One vector is turned by the same rotation once a step. Each row is the vector after some number of steps, and that number follows the row.
The counts run from 0 to 460.
[  2  20  21   7  39  33   9 -10  28   1  34  24  -5  -7   2  39   4  16
  -2   0 -21  -7 -13  -3   6 -20 -53  14   0 -46   4  -4  -9  -7   9 -38
 -13  -9   3  35 -16  11 -20  19  -4  30  24 -16  -6  -5   1  20 -23 -15
   7  11   8]  76
[-17  15   9 -22 -15  13  -8  15  25  20  -2  14 -28  11  -9  32 -27 -11
 -38  -7  -9 -10 -15 -25  -9  -9  15   8  26   0  19 -15  -7 -10 -24 -39
 -22  -5   6 -19 -19  -3 -14   2 -11   0  -2 -45  -6   3 -19 -39   3 -36
  -3  22  -2]  236
[  6  22  12 -18 -18 -12   7  11   9 -40 -19  -1  22   2  13 -10 -11  22
 -20 -34 -11   3 -20  10 -19   3 -16  19  40 -11   4 -15 -11  24 -28   1
   3  -5 -22  20  14  20  15  -9 -55 -20  -2  23   0  17  13 -30  14   9
  51  20   7]  404
[-14  21  -2  21  26  11  22  18   1   0  14   8   7 -14  22 -18   9  11
  10  -7   3 -24 -13  14  10  -3 -30  24  35  -5   2  25 -11  11 -12 -10
   0   3   1  56  -7  21  24  10 -18  16  31  18 -30  -9  -1   8 -27  22
  34  -6 -14]  171
[-19  35  -2  11  14  35   9  29  -1  10  -2  27  13  -9  21  -6  -9  24
  -3 -29   5  16 -10   5  19  -4 -28  32  21 -20  -1 -49 -31  17 -24   6
 -19  -4 -16  38  21   5   6  16   1   2   6 -15 -13  18 -21 -21 -16   2
  24   5 -16]  178
[-12  39 -10  -5   6  21   0   1  36   0   8 -32 -19   9 -29  17   6   7
  18  -3  23 -38   6 -20  -1  33 -11  -4 -17   3  -3  40  13   5   8 -32
  -5   2  34 -14 -20  11  17   9  -5  21  42   5 -12  12 -19   2  -2  -3
   2 -30   1]  0
[  3  37  -2  20   8 -10  17   6  21  -3  -8 -49 -17 -25  -4   2   9  14
  -3 -30  29 -44  -5  -7  11  37  -3  13  -5 -13 -20   4   0   8   6 -22
  -6   7  23   3 -20   9  41  18   1  26  18  12  10   8 -18  14   9  23
  27  -9 -18]  359
[ 14  31  16   7  17   0  18  29   2   8  24  12 -12   3  -7   5  -1  13
   3  21  -5 -40 -12   5   3 -14 -25  16  31 -17  -6  25   4   9  -1 -20
  -2 -16   7  56  -8  13  12  11   0   4  31   1 -44  -5 -15 -11 -13  30
  52  -7  -1]  167
[-30  33 -12  10 -25 -22  -2   9  -2  31  -7  -1 -11  -2   2  10 -12  -8
 -17  38   4 -36  -6 -23 -18   0 -13  15  18   9   6   7  -1   7 -41 -10
  19 -21  26  40   5  -3  29  26   1   8  14 -12   4 -21   1 -10 -12  31
  26 -30  19]  25
[-17  14  -4  -4  12  -2   4 -24  31  10  -4  12 -12  -8   7  14 -20 -22
 -30  -5   5  -8 -28 -24 -25  16 -17  12  21 -12  25   7 -19 -19 -19 -47
  -6   9   5  -1 -13  10 -11  30 -36  28  23 -27  17 -18 -11  14  -2 -27
 -29  20   9]  231
[-11  27  12   1  -8  22  12  25  39  -1   5 -26 -13   3 -16  15  -1  36
 -27 -30   8 -21  -4 -14   7  17  -6 -33  -9  16  -8   6  -5  21  -5 -13
 -13 -28  29  11  -2 -14   5  -2   0 -17  10 -16 -13  18 -44 -22  -8   6
   4 -17  -9]  454
[-26  22   9  19   7 -13  36  10  27  27 -14 -14 -12  -5   9  20  -9  -2
 -20  -8  39 -48  -6  -3   4  27 -24 -13   0  12 -15 -15   0  19 -21 -10
 -21 -14  53  25 -11 -10  22   3   9   5  21 -17  -1  -5   9 -19 -25  21
  28 -31  -7]  371
[  5   1   7  -3  -2 -25  23  23  27 -36 -10  -6  26 -19   3   6   7  16
  -4 -63 -15 -13   4  14   8  -1  -4  20  43   2   0   9   2  26 -16 -15
 -15  -1  16  -1 -12  -6   3 -19 -40  -2 -14   3  -4  13  23 -18  21   2
  41   9 -30]  57
[  1  19  16   8  -9  -5   9  19  39 -21  -2 -25 -14 -19   3  30  -4   9
 -11 -52   2 -32   3 -12  32  17  32 -22   9  -9  -8  -6 -14   8 -22 -26
  -6 -15  15 -12 -20 -10  27  26  11  21  -1 -14 -17  -6  -6   9   2 -11
   8 -13 -10]  357
[-18  11  -2  22   7   6  18   2   5  38  -8   0  11  -3  -3  23  14  11
  12  -6  12  -9  12 -15   3  17 -35  31   2 -15   0 -52  -2  19 -24   9
 -21   4  12  28  21  -3   6  15   7   6  10  -8 -16  13   3 -33 -18  21
  48 -39 -18]  279
[  2  36   4 -16   7  21 -19   2  29 -12   1  -5 -24   1  -4  18 -11   4
  13 -14   6 -16   0 -12   5   6  20  -2  35 -19  12 -11  -9 -26 -20 -34
  14  23  -4 -38  -5  13   9  27 -18  19  22 -14 -31   9 -28 -28  18 -43
   2  12  22]  248
[-12  18   3  36  19 -17  32   9   4  29  -9 -12   6  -2  26   4   9  -1
  23 -12  23 -39  -6   8  22  20 -10  26  17  -8 -10 -14   1  19 -17  -8
  -5  -8  25  39  -2   1  30  16   1  16  38   8 -28  -6   8  -1 -12  31
  43 -37 -16]  271
[ 12  47 -10   7  -6  -1   2 -23  -3  17  -5  -5 -18  -7   0   4 -12  -3
  -3  36  21 -26 -12 -23 -24  15 -28  22  17   1  -2 -11 -14   2 -26 -21
  29 -15   4  20  12   5  42  40  -9   8  27   4   1 -13 -24  -7 -14  27
  18  -6  27]  21
[ -8  30  -6 -14   0   4  -4 -15  12  40  16   2 -36  17  -6  22  -5 -21
  -3  12   4 -24 -18 -20 -35  -3 -25  50  15  -2  17   7   3 -27   1 -39
  -8  15   9 -11 -10  16 -15   5 -37  21  21  -5  17   6 -18 -19  15 -21
  11  11  22]  234
[ 23  28  11 -22  12   6  -8 -17   9 -23   1  -2   2  -1  -6  16   2  20
  19  12 -32  -3 -10 -10 -22  -5 -27  28  36 -18  12  -3 -13 -14 -17 -15
  35 -26 -29  10   6  11  24  22 -40  -4  17  22  -3   7  -1   1  16   4
  42  16  21]  406
[-11  34  14  -6  -1  -3   1 -11  17 -13  -9  -4 -13 -15  -4  29 -30   0
 -33  -5  15 -13  -5 -14  -4  27  -1 -23  18 -17  -5 -22 -15  -4 -43 -13
   9 -35   8  29  -3   4  39  50  -7   2  10 -11   6 -19  -2  -3  -9  -2
   5  -2  38]  18
[ -5  47  25  19   0 -16  23  33   5 -16  -8 -19 -24   6  15   0  -1   2
 -10 -43  19 -47  -1  12  13  15  17  -2  36 -10 -19  -1   3   2  -9   0
 -13  -2  16  11  -5  17  34 -10  -3   3  34  10 -32  12   8 -22   7   6
  29  -7   7]  258
[-15  40  32  11  33  20  34  18   7   4   3  21   6  11  23   4   1  29
  -2 -34  18  -5  -7  19  31   8 -37  17  23 -20   1 -29 -14  -4  -5   0
 -23  -1   4  31  11  15   5  -5  -8   0  23  -7 -29   6  16 -20 -23   1
  21 -11   8]  174
[-31  22 -16  -1   6  24   6  28  35  10  -8 -31   8  -4 -17   5  10  26
   2 -59  10  -9  -3  -9  10  15 -14  24  -5   6   2  37   2  23  19 -18
 -31  19  26  -6 -18   1 -13 -13 -20  20  12 -10   9  31 -13  -2   1  -6
  14 -10 -55]  442
[-11  15 -10   1  11   4   2   1  -3  42  -8   2   4   9 -19  28   6   6
  18  28  -2 -14  19 -24  12   8 -34  40  -3 -10  -6 -26   8  12 -20   1
  -3 -12  25  41   9  -8  -8  23   7   8  17 -14  -2  -6  14  -9 -25  20
  48 -37 -13]  280
[-11  10  10  25  14  -1  16   1  16   0  -7   9   6 -15  15  33   0  -4
  -1 -18   4 -13  16  -2  35  21  -8  -1  11 -45  -4 -43 -16  -3 -37 -19
   9 -20  14  39  -2   0   7  52  11  23  11  -7 -15 -14  28   6 -11  -4
  21 -22   9]  273
[ -3  27   2  25 -18  -3  -4  10  13  13 -20 -49   7   1  20   2 -14  21
 -10 -13  12 -24 -11 -17 -11  27  -2  15  -5  23  13   9 -20  10 -17  -7
  13 -41  22   1  14 -22  42  -2 -22   2  22  25  -2  10 -39  -7  11  44
   5 -26   5]  112
[-18  12  19  29   8 -11  29  18  16  -5 -22  16  12 -17  16  19  -1   8
  -9 -42  17 -11   1   5  26  27  -5  12  20 -31  -7 -58 -15  10 -32   7
 -24  -6  18  29   5   0   6  15   8   9   2 -11  -7   2  29 -12 -16   1
  25 -24  -9]  274
[ -6  35  -8 -16 -18 -24   7  11  22 -33 -15   5  19  26  -4   4   4  13
  14  15   0 -30  -3  -3 -13   1 -24  20  36  11   2  32   8   8 -18  -8
  16 -21   2  28  -6  19  13  -4 -57 -12  33  29  -8   8  36 -14  18   9
  41  -7  40]  401
[ -6  53  -7  11 -14  30  -6  -1  17  -1 -14 -39  -1   3   3  -4  -5  34
   9 -24  22  -4  -7 -21  -8  27 -14  23  -9   9  -7   8  -9   5  12 -19
  18 -13   3  -6  -1  18  44   5 -25   4  43  30  11  35 -27  -1  12  12
   0 -18  18]  104
[-12   6   1  27 -29 -41  15  18   8  32 -23 -25   6  -8   9  21 -30 -11
 -35 -20  -6 -13 -15 -26 -12  13  -2  20   2  19  10 -37 -21  14 -36 -11
 -15 -24  18  -3   3 -26  12  -3 -20  -1  -9 -23  19 -10 -16 -13  -2  32
  19  -3 -13]  124
[ 16   5  10  -6 -26   5   1  13  31  -8  -1 -36  13 -17 -14  28 -10  43
 -23 -36 -21  20 -13 -25  -7  26 -15   3  -7  -8  -6 -41 -23  26 -16  -7
  -3 -38  -4   6   8 -17   5   6 -31  -7 -16  -8  28  26 -29  -4  20   7
   8   6  -6]  207
[-10  51   6   7  -3   0  13 -14  20  -8  -9  -6 -23  -4  -5   3 -17  -2
 -18  18  16 -39 -14 -18  -9  32 -13  -7  -1 -23 -16  -7  -9  -4 -19 -16
  15 -35  14  30  -9  18  29  31 -14  14  36   6   9 -16   2   0  -6  13
   9 -16  46]  17
[-20  -4  -9  -3   7  13  -2  11  17  21 -13  24  17 -11 -29  51  -5   0
  17  27 -12  -4  17 -40  17   6  -8  19  -3 -18  -6 -23  -5   7 -40  -5
  11 -20  13  41  -1 -10 -23  48   5  20   9 -25 -12  -7  26  -2 -18   3
  23 -36 -13]  281
[ -9   6 -24  -8  11 -28  -3 -28  23  29 -15   1 -10   0 -12  32   2 -26
   5   8   0  -7 -10 -27 -31  17  -4  49   5  -2  16 -20   5 -20 -29 -33
  12  26   9 -12 -14   4   4  36 -25  26   6  -2  21  -6   0   0  13 -19
  21   3   4]  134
